A =
[[ 31.2  27.8  18.3 -23.7  19.4  14.5  38.6 -42.7 -15.6  11.8 -24.0 -20.7
  -47.3  31.1  15.7]
 [-40.4 -24.6  24.4  -6.5 -17.0  29.6 -11.1  27.2  36.8  45.5  -3.0 -41.2
   -8.5 -33.0  -9.8]
 [ 18.0  26.7 -11.4 -38.7  29.6  50.8  -1.4 -30.2  43.0  21.9   2.9 -18.7
  -18.5  42.7 -46.3]
 [ 40.8 -50.1  37.7   1.4 -51.4 -33.3 -21.3  39.3  -6.4  39.6  43.8  10.7
  -33.1  42.9  10.8]
 [-33.4  44.8 -30.6  34.5 -37.6  54.0 -49.8 -27.5 -34.6  44.3  52.0 -36.1
  -42.4  17.2 -50.8]
 [-41.5   3.3  35.8 -38.5  32.7  47.1   3.9  34.5 -50.0 -50.4  39.3   8.4
   42.2 -25.4 -13.4]
 [  7.5 -42.1 -24.4  -8.7  43.3 -26.1  35.3 -39.2  -7.4  38.5  -1.1  22.8
  -25.7  39.4  34.2]
 [ -2.5 -21.0 -17.6  30.6  18.2  12.4   9.5  19.5 -47.7  26.2 -33.7  38.5
  -48.4 -50.0   0.9]
 [  2.0 -10.5  52.2 -11.4  -8.2  48.9 -44.3 -10.7  -7.6 -43.6  38.7  -6.7
   15.9 -34.5  50.9]
 [-21.3 -41.4 -25.6  -3.9  28.2  54.2 -23.1   7.4  -0.5  33.0 -26.6  -4.4
   54.2  52.4  24.8]
 [ 30.1  29.9  44.6  23.1  16.2 -20.9 -15.4 -28.9  49.9 -29.3 -50.8  -1.4
  -49.9 -39.5  29.3]
 [-36.1 -41.3   3.8 -32.0  47.2 -29.5  -0.6  40.9 -19.2  11.0  36.0 -28.3
  -54.8  28.2 -36.7]
 [ 28.0 -51.2 -30.0  -1.0  28.5  28.5  53.0 -48.9  41.8  36.2  36.6 -53.3
  -28.7  46.7  37.5]
 [ -8.7 -33.9   7.5 -36.7  -7.8 -16.3  34.3  53.4  11.9  -8.6  32.4   5.1
  -33.3 -32.9  54.5]]
Rows and columns are counted from 1.
(1, 1): 31.2
(5, 12): -36.1
(11, 10): -29.3
(11, 14): -39.5
(13, 1): 28.0
(9, 15): 50.9
(5, 8): -27.5
(13, 5): 28.5
(14, 6): -16.3
(4, 3): 37.7
(7, 3): -24.4
(14, 12): 5.1
(3, 14): 42.7
(2, 8): 27.2
(10, 1): -21.3
(6, 3): 35.8
(10, 10): 33.0
(1, 15): 15.7
(13, 10): 36.2
(6, 13): 42.2
(4, 7): -21.3
(6, 9): -50.0
(11, 7): -15.4
(14, 1): -8.7
(3, 8): -30.2
(14, 7): 34.3
(10, 9): -0.5
(6, 2): 3.3
(12, 9): -19.2
(11, 12): -1.4
(3, 7): -1.4
(12, 7): -0.6
(7, 10): 38.5
(4, 15): 10.8
(9, 7): -44.3

X =
[[-39.8 -75.3 -15.2 -37.8  16.3 -12.1  37.6 -34.3   5.2 -61.6   3.3]
 [-38.6 -62.8  -9.1 -38.2  12.0  -2.4  24.2 -31.5   6.9 -51.4   1.8]
 [  7.0  13.5   2.8   6.6  -3.0   2.2  -6.9   6.1  -0.9  11.0  -0.6]]
Rows and columns are counted from 1.
(1, 1) -> -39.8
(1, 10) -> -61.6
(2, 4) -> -38.2
(3, 11) -> -0.6
(2, 6) -> -2.4
(2, 3) -> -9.1
(2, 5) -> 12.0
(3, 6) -> 2.2
(2, 8) -> -31.5
(3, 7) -> -6.9
(3, 4) -> 6.6
(1, 4) -> -37.8
(3, 9) -> -0.9
(3, 1) -> 7.0
(2, 2) -> -62.8
(3, 5) -> -3.0
(1, 3) -> -15.2
(3, 2) -> 13.5
(3, 3) -> 2.8
(1, 5) -> 16.3
(3, 8) -> 6.1

data = ((104.56, -70.81, 116.58, 4.95, -57.70, -29.98), (-57.01, -80.29, 24.57, -113.74, -53.07, -32.31), (-69.48, -55.37, -51.62, -0.37, 23.83, -80.50), (-41.26, -26.97, -58.03, 40.05, 34.17, -67.55), (-42.71, -8.24, -35.17, -33.33, -12.66, -8.85), (-28.85, -17.13, -18.54, -31.55, -17.91, -12.47), (-23.66, -14.81, -37.79, 18.47, 11.19, -37.35), (-37.65, -18.78, -49.22, 19.22, 18.75, -46.76), (-123.94, -80.81, -149.84, 130.61, 135.11, -200.25), (-38.27, -84.93, 26.93, -75.55, -37.80, -51.33), (11.60, -2.23, -0.28, -5.16, -21.82, 1.26), (47.52, -20.05, 38.57, 2.95, -33.44, -5.48), (189.52, -101.94, 223.20, -20.05, -113.83, -10.45), (-86.16, -177.05, 51.90, -126.68, -42.05, -122.74), (-135.53, -150.83, 0.08, -143.18, -29.55, -108.83), (184.54, 120.66, 0.72, 210.75, 23.98, 53.22))
Rows and columns are counted from 1.
(1, 1) = 104.56
(2, 6) = -32.31
(16, 6) = 53.22
(7, 5) = 11.19
(6, 5) = -17.91
(4, 6) = -67.55
(10, 2) = -84.93
(5, 2) = -8.24
(3, 3) = -51.62
(9, 6) = -200.25
(16, 4) = 210.75
(11, 1) = 11.60
(12, 5) = -33.44
(1, 3) = 116.58
(13, 4) = -20.05
(15, 4) = -143.18
(13, 1) = 189.52
(9, 3) = -149.84
(10, 4) = -75.55
(7, 3) = -37.79
(11, 3) = -0.28
(1, 4) = 4.95
(9, 4) = 130.61
(3, 4) = -0.37
(12, 3) = 38.57
(11, 2) = -2.23
(3, 2) = -55.37
(4, 4) = 40.05
(14, 6) = -122.74
(9, 1) = -123.94
(4, 5) = 34.17
(14, 4) = -126.68
(5, 4) = -33.33
(12, 6) = -5.48
(5, 3) = -35.17
(9, 2) = -80.81

x =
 -3.2  -68.2    0.2   17.0   30.0   53.3  -36.3    9.7   -6.9   35.5   19.4    3.2   19.3
-17.1  -13.8   -3.4  -15.0    8.9  -17.0  -17.9   17.3  -30.5   -9.3   10.7  -16.7   12.2
-35.8   43.7  -20.3    8.3    7.5    1.3  -29.1   40.1    6.1  -15.8  -20.4   18.1   -7.7
Indices start at 1.
row 1 col 1 = -3.2
row 3 col 8 = 40.1
row 3 col 10 = -15.8
row 2 col 5 = 8.9
row 1 col 11 = 19.4
row 3 col 1 = -35.8
row 2 col 10 = -9.3
row 3 col 9 = 6.1
row 2 col 2 = -13.8
row 1 col 3 = 0.2
row 1 col 8 = 9.7
row 3 col 11 = -20.4
row 2 col 6 = -17.0
row 3 col 5 = 7.5
row 1 col 2 = -68.2
row 3 col 4 = 8.3
row 1 col 4 = 17.0
row 1 col 7 = -36.3
row 2 col 3 = -3.4
row 1 col 9 = -6.9
